One turn sends every row of this set to another row. A few are shown first. Where does it send the rows asked after them?
j681: [ -9 -10 -26  -8   2   1 -20  11  -2   9  10  -2  -5  -5 -17]
j773: [-16   5 -26  -4   4   9 -11   7 -14  -2   4  -6  12   6   2]
j397: [ -8  -2 -24   2   0   1 -19  16   0  16  -2  -1  -9  -2 -16]
j123: [-12   3 -30  -6  -3   5 -16  18 -10   2   7   0  11  -6   7]
j871: [-16  -8 -12  -6  18  10 -21   7  -2  -4  13   2   1  -8  15]
j395: [ -5  -1  -5   6   9  -3 -25  17   4  12  13   9 -19   2  -2]
j213: [-14   7 -23   0   3   8  -8  22   0   7   3  -9   8  -4   5]
j727: [-12   8 -17 -21   5   1 -16  18  -1  12   3  11 -15   6  12]
j803: [-24 -10  -3  -2  10  13  -9   5  -2   8  -1  15   9   9  10]
j594: [-18  18  -3   0   1  -4 -14  -3  -9   2  -5  21   2   4 -10]
j410: [ -8  18  -6 -13  -2   8  -3  13  -5   7   0  11 -13   5  11]
j288: [-21 -13   0  -2  10   3  -7  -2  -3   6   9  17  12   4  -1]
j749: [  0   7 -14   8   7   4 -11  -3  -9  -1   6  18  -9  11  13]
j557: [ -4   2  -7 -14   2   0  -6  12   3   3  -1  22 -15  15   5]
j439: [-27  -5   9  -2  12  -3  -5  11  -6  10   4  13   4   5   3]
j299: [  3   4 -10   5   3   2 -19  -1 -12   0   3  14  -1  15  11]
j526: [-22   5  -8   0  -7   7 -21  -5 -18   3  -2  21   0  -4  -3]
j894: [-11  -8  -7  11  24  -3  -3  12  -9 -11   6  13  -4  -2  -6]
j612: [ -8  12 -11 -12  18  -7  -5  25  -3   0   0  20  -5  -6 -12]
j915: [-15   4  -4   1  -3   2  -9  -4 -14  -3 -10  12  -3  -6 -16]
j889: [-18 -17 -24   2  -2  -5 -15   7  -7   7   3   2  -6   4 -12]
j211: [ -9  24  -9   2  19   1 -13  15  -1  -1   4   7   4 -13   4]
j287: [ -9 -11  -5  10  17  -7  -6  11  -4 -13   6   9   3   0  -9]
j337: [ -9   3 -26   0   2   1 -26   3  -9  -8   9  16 -15 -11  -9]
j786: [ -8  -2  -5   4  10  -9 -19  13   5  18   8  14 -18  -6   2]
j595: [ -6  10  -8 -15   1  -4  -4  17   4  10   8  19 -10   3  10]
j466: [-13 -14 -14  -7  -4   6 -15  14  -1  10   7  -5 -13   0  -9]
j409: [-10   7  -8 -12  15  -3   2  22  -5 -13  -6  15  -4   0  -6]
j35: [-20   9 -18 -15  11  -8  -6  23   3  -7   1   9  -9 -11 -11]
j304: [ -9  21 -10   8  12   1 -16  23  -1  -8   8   6   3  -9   4]
j834: [-31 -11   1  -4  10  12 -11   3  -8   2   8  10   6  -6  -5]
j590: [-19   0 -10  -5  16  -1  -4  25   4   1  -4  21  -9  -3 -14]
j852: [-17  -8 -16  -8  15  11 -16  15  -9  -3  20   4  -3  -5  15]
j295: [ -9   0 -20   3   3  -2 -30   1  -9  -8   0  12 -13 -14  -4]
j677: [-11   5  -5   1  -1  -1 -13  -5 -22   1  -4  20   8  -2  -6]
j83: [-17  10 -30  -3   1  12 -18  20  -7  -4  -5   5  10  -2  -3]

j915 goes to j590
j727 goes to j773
j834 goes to j557
Where do these go?
j894 goes to j395
j595 goes to j123
j852 goes to j299

